(in the rows, 100 means zero)
Rotation paths and how fast each direction turns (degrees per step)
Each turn is a multiple of 5 degrees from 10 to 175, or 0.
Each row of a path follows its step; steps can be skipped.
Rotation 1:
step 6: | 100 |  90 | 111 |  87 | 103 |  96 |  96 |  84 |  85 |  99 | 121 |  96 | 105 |  86 |  81 | 112 | 103 | 106 | 103 |  45 |  81 | 116 |  98 | 109 |  87 | 112 | 107 | 126 |  78 | 108 | 103 |  92 |  99 | 119 |  87 | 111 |  74 |  87 |  89 | 102 |  65 |  97 | 125 | 104 | 130 | 107 |  93 |  87 | 104 | 104 | 126 |  59 |  99 |  99 | 139 | 115 | 101 |  95 | 106 | 134 | 123 | 113 | 115 | 106 |  99 | 110 | 102 | 110 |  86 | 100 |
step 7: |  85 | 100 | 117 |  95 | 123 |  89 | 103 |  73 | 122 | 113 | 139 |  62 |  79 | 102 |  78 | 102 | 100 | 105 | 104 |  80 |  77 |  99 |  84 |  80 |  87 |  94 | 112 | 117 |  84 |  74 |  80 |  98 | 126 | 101 | 116 |  84 |  79 |  75 | 101 | 135 | 116 |  98 |  92 | 100 | 113 |  92 | 112 |  65 |  89 | 104 |  99 |  82 |  99 |  75 |  96 | 113 | 101 |  89 | 117 |  98 |  94 | 109 | 101 | 130 | 101 | 113 |  83 | 103 |  90 |  96 |
step 8: | 104 |  99 | 102 | 111 | 126 |  81 |  77 | 118 | 130 | 121 |  78 | 106 |  77 | 113 |  96 |  82 |  93 | 121 |  95 |  66 |  92 | 121 | 103 |  92 |  83 |  77 | 102 | 110 |  90 | 115 | 106 | 119 | 125 | 104 | 110 |  87 |  72 |  84 | 108 | 102 | 101 | 132 |  99 | 103 |  71 | 101 | 120 |  81 |  90 |  89 | 112 |  92 | 111 |  97 |  94 | 117 | 129 | 117 | 142 |  81 | 105 | 107 | 118 |  99 |  82 | 113 | 102 | 117 |  89 |  93 |
step 9: |  91 | 116 |  80 | 107 | 101 | 109 | 103 | 111 | 100 | 121 |  99 | 114 | 119 |  86 |  98 | 126 | 110 | 123 |  94 |  78 |  89 | 107 | 112 |  94 |  68 | 108 | 135 | 110 | 102 |  96 |  97 | 120 | 102 | 104 |  95 | 102 |  94 |  93 |  96 |  84 |  56 |  93 | 129 | 106 | 103 | 107 | 111 |  82 | 103 | 130 |  98 |  79 |  88 | 101 |  97 | 105 |  93 | 124 | 141 |  89 | 129 | 129 |  94 | 101 |  89 | 121 | 103 | 116 |  61 |  98 |
step 10: | 106 |  86 | 109 | 102 | 108 |  81 | 110 |  80 | 101 | 111 | 136 |  82 | 120 |  97 |  86 | 102 | 103 | 115 | 102 |  64 |  86 |  84 |  95 | 104 |  80 |  82 |  79 | 100 | 105 |  74 |  70 |  78 | 118 | 119 |  91 | 122 |  72 |  92 | 105 | 103 |  84 |  86 | 126 | 124 |  87 |  85 |  87 |  83 | 113 | 129 |  98 | 102 | 102 | 111 | 113 | 111 |  99 | 110 | 120 |  96 | 108 | 112 |  85 | 120 |  99 | 116 |  98 |  87 |  88 |  58 |
step 12: | 101 | 119 |  67 | 132 |  93 |  88 | 125 |  98 |  96 | 129 |  99 | 106 | 102 |  90 | 114 |  77 |  97 | 104 | 103 |  97 |  98 |  93 | 104 |  91 |  60 | 109 | 115 |  85 |  75 | 134 | 108 | 120 | 108 | 100 | 127 |  92 |  82 |  98 | 113 |  79 | 104 | 142 | 103 | 111 |  99 |  97 | 113 |  91 | 100 | 121 |  86 | 100 | 105 | 107 |  88 | 124 |  95 | 138 | 121 |  85 | 114 | 115 |  88 | 114 |  98 |  89 | 104 | 116 |  97 |  80 |
step 13: |  81 | 128 |  96 | 121 |  86 | 110 | 103 | 113 | 112 | 147 | 114 | 105 | 133 | 106 | 104 |  89 | 136 |  85 | 104 |  83 |  84 |  93 | 127 | 103 |  96 |  96 |  79 |  87 | 117 | 105 | 102 | 103 |  94 | 112 |  92 |  99 |  74 | 116 | 105 |  98 |  86 |  88 | 125 | 109 |  87 | 113 |  84 |  94 | 111 | 117 |  88 |  98 | 104 | 121 |  97 | 102 |  83 | 124 | 105 |  89 | 122 |  97 |  67 | 103 | 108 | 128 |  73 |  92 |  84 |  75 |
step 14: |  79 | 103 |  88 |  98 |  92 | 114 | 107 |  89 |  81 | 136 | 144 |  96 | 123 | 103 |  86 |  88 | 110 | 110 |  90 |  91 |  91 |  83 |  90 | 107 |  95 | 107 |  88 | 105 |  94 | 122 | 111 |  81 | 135 |  99 |  83 | 125 |  89 | 128 | 100 |  98 |  83 | 103 |  99 | 111 |  82 | 103 |  59 |  77 | 117 |  87 | 112 | 119 | 124 | 107 | 117 | 115 | 102 |  88 | 106 |  78 |  80 | 118 |  80 | 110 | 119 | 113 | 123 |  96 | 117 |  96 |
step 16: | 100 | 129 | 117 | 128 | 107 |  93 | 100 | 106 | 103 | 123 |  90 |  74 | 107 | 118 | 103 |  89 | 124 |  79 |  95 | 111 |  68 |  86 | 106 |  86 | 100 | 116 | 100 |  82 | 115 | 138 | 108 | 122 |  86 | 100 | 100 | 103 |  58 | 112 |  83 | 105 |  99 | 129 | 111 | 115 |  98 | 106 |  91 | 119 |  86 |  93 | 111 | 100 | 111 | 107 |  79 | 135 |  88 | 132 |  80 |  93 |  96 |  97 |  82 | 118 | 110 | 101 |  90 | 127 |  84 | 110 |
Directions:
|  99 | 102 | 100 |  97 | 100 | 101 |  99 | 109 |  95 | 103 |  97 | 106 | 105 |  94 | 108 |  97 | 111 |  98 |  93 |  99 | 103 | 101 | 105 |  92 | 100 | 103 | 102 |  98 | 103 | 100 |  96 | 104 |  96 | 107 | 101 |  97 | 103 | 100 | 102 |  95 | 100 |  97 | 100 | 111 |  95 |  93 | 105 | 100 | 101 | 105 | 107 |  98 |  99 | 101 | 101 | 106 | 101 |  96 | 102 |  97 | 101 |  96 | 103 |  98 | 102 | 107 | 100 |  95 | 100 | 105 |
90
| 102 |  94 | 103 |  98 | 109 | 100 | 104 |  95 |  99 | 100 |  97 |  90 | 102 | 102 |  97 |  99 |  92 | 103 |  99 | 102 | 107 | 100 | 102 |  94 | 107 | 101 | 105 |  95 | 106 | 103 |  97 | 107 |  99 | 100 |  98 | 105 | 107 | 102 |  95 |  99 |  92 |  99 | 106 | 102 |  93 |  96 | 100 | 102 |  92 | 101 | 100 | 100 | 100 | 100 |  95 |  95 | 105 | 106 | 106 | 101 | 100 |  98 | 101 | 103 | 103 | 104 | 102 | 101 |  95 |  96 |
45
| 101 | 102 |  99 |  94 |  97 |  93 | 107 |  93 |  96 | 101 | 101 | 108 | 100 | 111 | 105 |  95 | 106 |  95 |  96 | 105 |  95 |  98 | 102 |  98 | 100 | 100 |  97 |  99 | 105 | 101 | 108 | 100 |  95 | 103 | 103 | 102 | 102 | 107 | 102 |  99 |  94 | 102 | 100 | 102 |  98 |  99 |  94 | 103 |  93 |  97 |  99 | 106 | 100 |  95 |  94 |  99 |  95 |  96 |  96 | 104 |  93 | 104 |  99 |  97 | 104 |  98 |  97 | 106 | 103 | 101 |
20
| 105 |  99 | 101 | 102 |  97 |  93 |  95 |  96 |  98 | 102 |  94 | 100 | 105 | 104 | 103 | 103 | 102 |  96 | 105 | 100 |  98 | 102 |  97 |  98 | 103 | 105 | 102 |  95 |  99 | 100 | 102 | 104 | 104 |  88 |  98 |  88 |  97 | 107 | 107 | 101 |  96 | 101 | 100 |  99 | 100 |  93 | 100 |  99 | 108 | 100 | 104 |  99 |  96 |  98 |  96 |  99 | 106 |  95 | 109 | 102 |  99 |  99 |  98 | 106 |  95 |  95 | 102 |  97 | 104 | 101 |
100
